In the rows, 128 means zero.
Each named move below is a turn or a mirror, shown by a few rows before and after it. Which moves, in which order, take the first row of each later pair to the second? The first pair is answered.
ges (before -> after):
[134 123 148 101 144 126 140 145 133 154 174 125  80 155 125 137 156 124]  ->  [135 117 145 109 149 130 136 147 128 146 177 119  74 147 124 126 136 150]
[122 118 105  89  93 145 112 136  70 126 132 106 154 142 133 173 167 139]  ->  [124 107 100 101 100 149 106 140  64 115 138  97 146 133 133 158 139 172]
[120 109 153 103 108 102 148 130  93 107 126 142 162 124 128 127 173  80]  ->  [125  85 141 128 127 111 134 140  79  81 140 122 143 105 127  92 108 161]
fimi (before -> after):
[126 144 148 150 123 128 128 131 186 162 125 129 112 131 124 126 116 103]  ->  [135 152 137 141 170 107 127 128 163 139 154 132 112 130 127 101 136 106]
[117 150 149 154 154 145 115 124 112 111 115 113 122 151 119 113 111 137]  ->  [114 149 151 156 144 146 117 125 112 115 107 110 126 146 116 117 105 138]
[131  98 135 138 170 152 148 137 124 120 153 125 106 118 133 104 100 176]  ->  [128  94 140 145 146 148 153 138 116 129 128 118 117 100 125 107  85 177]
[127 143 140 135 110 104 145 126 138 151  81 143 149 131 105 120 143  78]  ->  [125 146 139 126 124 125 137 125 165 147 110 156 129 164 120 128 158  75]
Zumuv (before -> after):
[ 97 125 145 147 143  97 139 113  77 160 119 118 169  98 135 135 143 128]  ->  [ 95 121 153 173 144 106 144 120 109 169 109 122 152  97 132 119 101 143]
[102 141 169 138 115 120 159 152 188 151  66 146 144 109 121 123 130  67]  ->  [103 138 168 144 141 144 149 156 224 142 100 157 112 138 134 113 114  90]
[100 112 138 110 122  83 121 131 100 157 102 131 167 138 118 148 168  52]  ->  [ 95 107 151 147 110  84 132 141 137 176  72 132 152 124 109 127 108  67]

(two moves a pair)
[172 167 126 143 162 144 101 129 108 100 142 121 109 143 125 118  79 143]  ->  [172 170 121 121 148 124 102 122  64  98 132 114 139 128 120 137 118 119] => Zumuv Zumuv
[143 113 116 159 167 145 116 149 160 111 152 140  88 135 130 100  73 188]  ->  [134 151 137 119 122 121 142 133 169 154 116 165 132 152 127 158 180  53] => ges Zumuv
[ 81  86 119 113 146 142  85  88  83 133 149 103 149  97 129  93 148 157]  ->  [ 77  85 130 136 133 137  94  95 100 148 120 101 148  81 120  81 112 162] => Zumuv Zumuv
[109 131 146 164 117 187 115 121 113 121 119  91 128 115 138 167 101 119]  ->  [118 138 132 151 169 180 109 118 102  95 162  97 119 128 147 145 125 125] => Zumuv fimi
[140 116 119  78 112 161  77 139 144  94 193 120 121 109 120 180  95 167]  ->  [137 118 126  75  73 130  91 137 104 107 145 109 160  69 101 189 106 137] => Zumuv Zumuv
[100 118 103 134 140 146 102 137 148 115 170 122  92 132 143 130 119 161]  ->  [100 124 101 112 108 110 111 129  87 119 138 109 140  98 128 149 164 124] => Zumuv Zumuv
[119 127 139 125 160  87 141  96  97 124 155 115 156 139 145 115 154 138]  ->  [105 118 159 143  91 118 148 102 142 164 107 113 153 141 139 150 118 130] => Zumuv fimi
[122 128 118 104 104 143 106 129 109 120 153 125 145 135 131 152 156 123]  ->  [125 116 113 117 106 143 103 133  97 112 149 114 143 118 126 138 125 157] => ges fimi
[153 107 123 101  86 145 133 140 114 128 113 126 139 132 127 132 135 139]  ->  [156 110 118  96 106 155 127 139 125 119 138 133 126 152 136 127 142 145] => ges fimi
[126 136 137 124 112 165 119 136 140 134 143 130 132 147 124 149  98 140]  ->  [134 147 128 112 159 137 120 132 111 114 167 136 139 143 124 123 131 129] => ges fimi
[149 115 134 135 140 134 137 149 100 105 140 108 134 117 127  90  57 167]  ->  [145 108 135 133 111 147 133 147 101 112 129 102 140 116 124 112  54 170] => Zumuv fimi
[187 127 122 128 191 146  36 126 100  71 148 147 142 129 120 130 120 161]  ->  [183 137 128 108 162 120  46 118  73  85 121 147 177 115 112 154 166 108] => Zumuv ges
[129 138 143 121 153 111 141 146 124 138 122 145 132 116 136 108 148 107]  ->  [124 130 150 137 134 130 140 151 152 152 109 147 119 121 136 115 119 120] => fimi Zumuv
[118 126 130 144 159 144 117 135 158 117 144 144  94 160 132 102 110 163]  ->  [115 144 137 112 134 125 128 124 144 134 129 156 126 166 130 138 181  90] => ges Zumuv
[131 115 101 111 144 128 120 138  94 102 158 113 123 121 128 125 131 164]  ->  [125 130 121 112 103 106 143 135 100 137 105 122 151 104 113 143 150 100] => ges Zumuv
[134 108 117 134 155 105 122 134  87 100 138 108 123  89 125 100 112 152]  ->  [125 109 125 127 139 164 109 133 158 115 165 128  87 152 148 139 118 146] => fimi fimi
[128 150 137 131 149 146 143 132 180 146 140 145 108 174 138 132 153  78]  ->  [136 119 117 152 170 147 124 140 136 109 155 114  97 140 131  95  86 177] => Zumuv ges
[126 121 146 141 142 106 164 129 106 125  93 107 124 114 103  85  93 118]  ->  [127 128 140 124 177 138 150 126 147 114 148 128  91 171 129  95 121 114] => fimi fimi
[119 124 119 141 112 159 118 125 125 137 122 129 119 120 133 125  95 167]  ->  [123 132 106 113 137 153 111 117 102 117 156 133 124 135 142 131 145 152] => fimi Zumuv
[124  92 135 157  87 180 102 136 150 127 115 100  96 124 125 136  60 197]  ->  [139 114 103  93 157 151  87 118  81  78 192 109 116 151 145 141 179 163] => fimi Zumuv
[119 120 138 133 120 128 125 132 127 141 124 124 118 136 123 145 122 100]  ->  [119 120 138 132 127 135 121 131 134 137 132 126 112 145 126 144 120 105] => Zumuv Zumuv
[136 136 122 108 205 108 127 130 122 106 173 139 133 144 122 102 173 118]  ->  [125 113 145 166 136 114 142 147 150 145  91 119 134  95  95  91  66 153] => fimi Zumuv
[128 134 134 156 139  96 132 124 123 157 103 123 136  95 120  83 109 112]  ->  [129 140 129 142 173 125 121 121 161 147 155 142 108 147 143  93 135 107] => fimi fimi
[123 130 135 158 147 123 148 124 156 139 119 139 110 124 123  94  98 118]  ->  [124 138 128 136 162 133 140 119 157 130 149 147 104 151 134 108 136 105] => Zumuv ges
[100 120 126 123 136 177 159  99 155 103 164 114  97 134 138 114  46 170]  ->  [101 139 116  71 137 171 155  83 130  98 192 126 121 164 151 157 148 106] => Zumuv ges
[ 65 108 106 123 101 136 130 146  91 142 108 103 109 101 118 130 111 147]  ->  [ 62 125 117 110  95 139 138 141 120 160 108 122 108 128 125 150 150  95] => Zumuv ges
[147  89 125 157 144  61 156 125 105 134 118  98 112  81  89  95 107 162]  ->  [139 106 148 165 126  65 174 124 164 173  94 123 107 103  90 109 118 102] => ges Zumuv
[148 127 143 152 138 110 116 126 159 124 117 125 132 124 120 113 107 129]  ->  [147 133 143 142 141 116 115 124 170 128 126 133 129 140 126 122 127 113] => ges Zumuv
[109 130  95 147  94 149 134 124 110 100 132 100 162 106 139 149 103 180]  ->  [109 155  98 115 110 148 137 113 129 107 155 127 164 146 153 172 174 114] => ges fimi
[128 126 160 152 136 109 144 149 158 150 100 135 109 137 121 103 100 119]  ->  [129 133 156 142 157 108 143 147 164 145 122 144 104 153 129 103 122 108] => ges fimi
[124 140 134 145 107 104 143 131 132 157  98 142 142 118 131 131 132 104]  ->  [125 135 136 160 122 119 138 136 158 156 109 145 120 129 136 117 103 129] => Zumuv ges
[134 128 125 124 131 141 110 138 152 139 138 128 138 151 150 124 103 166]  ->  [131 140 130 108 115 130 117 132 148 152 126 135 157 155 148 147 145 118] => ges Zumuv
[124 166 152 150 115  96 169 128 161 173  63 148 157 115 130  98  89 101]  ->  [130 155 136 154 170 134 143 134 190 143 130 154 110 155 154  79  64 162] => ges Zumuv
[152 170 133  95 180 107 131 131 142 135 163 176 121 172 152 124 196  58]  ->  [144 168 157 135 124  72 161 139 142 174  71 163 149 108 117 108 139  42] => Zumuv Zumuv
[142 131 111 125  83 177 131 140 127 169  99 100 133 153 115 172 145 143]  ->  [145 122 103 131  99 185 122 143 124 157 117  95 120 154 119 159 125 176] => ges Zumuv
[119 158 159 144 145 121 140 138 178 168 114 148 117 123 117  95 124 101]  ->  [127 158 149 138 172  93 138 136 134 146 124 138 130 101 111  74 135 113] => Zumuv fimi
[112 137 140 141 115 146 133 122 151 128 126 109 116 130 148 119  94 149]  ->  [121 140 126 126 145 122 130 117 106 104 144 103 129 117 146 104 120 154] => Zumuv fimi
[123 125 100 145 102 124 109 114 139 168 119 102 143 109 105 106 108 120]  ->  [129 134  89 132 153 115 103 110 132 145 160 111 134 125 115  87 136 121] => fimi fimi
[177 149 107 180 151 100 146  99 147 105 147 106  89 103 114 136  99 169]  ->  [175 168 108 142 148  97 148  88 146 111 161 122 106 132 125 172 178 104] => Zumuv ges
[152 103 123 120  65 135 125 151  68 142  68 105 187  51 140 116  94 161]  ->  [152 106 123 130 131 210 102 158 186 134 157 145 100 152 183 110  74 191] => Zumuv fimi
[120 123 116 120 148 140  95 128 160 107 128 134  88 170 161  85 108 180]  ->  [126 148 118  99 157  72 120 117 102 111  99 137 138 133 142  75 172 110] => ges fimi
[121 158 139 149 146 115 121 155 143 120 130 158  68 152 179 111 154  80]  ->  [125 140 135 174 137  93 122 162 102 110 100 131  80  98 159  79  99 129] => ges fimi
[122 121 129 112 110 122 122 127 106 125 117 119 149 128 124 150 153 114]  ->  [119 123 136 119 123 146 119 130 153 132 135 135 121 158 136 148 140 115] => Zumuv fimi
[115 105 107 110 116 173 114 136 141 129 115 162 146 126 155 127 192 129]  ->  [118  94  98 115 124 170 106 138 114 111 118 148 147 107 153 114 172 166] => ges Zumuv
[110 143  86 115 131 124 149 134 175 106 149  90  81 164 143  94 130 171]  ->  [111 164  96  98 110  80 170 125 144 125 110  95 124 138 127 107 182 100] => fimi ges
[125 124 135 139  94 168 132 126 158 137 110 121  98 136 125 136  90 158]  ->  [138 150 122 109 168 135 133 115 136 111 162 140 101 156 137 116 165 120] => ges fimi
[104  85 142 155  84 146 129 132 123 149 104 104 138  93 125 151  98 169]  ->  [113  93 125 140 166 154 115 129 135 112 181 121 105 134 149 124 121 188] => Zumuv fimi
[131 158 122 174 163 105 165 117 173 148 107 164 162  84 122  87  71 164]  ->  [138 163  94 119 208 126 138 105 146 106 191 172 154 137 152 114 155 164] => Zumuv Zumuv
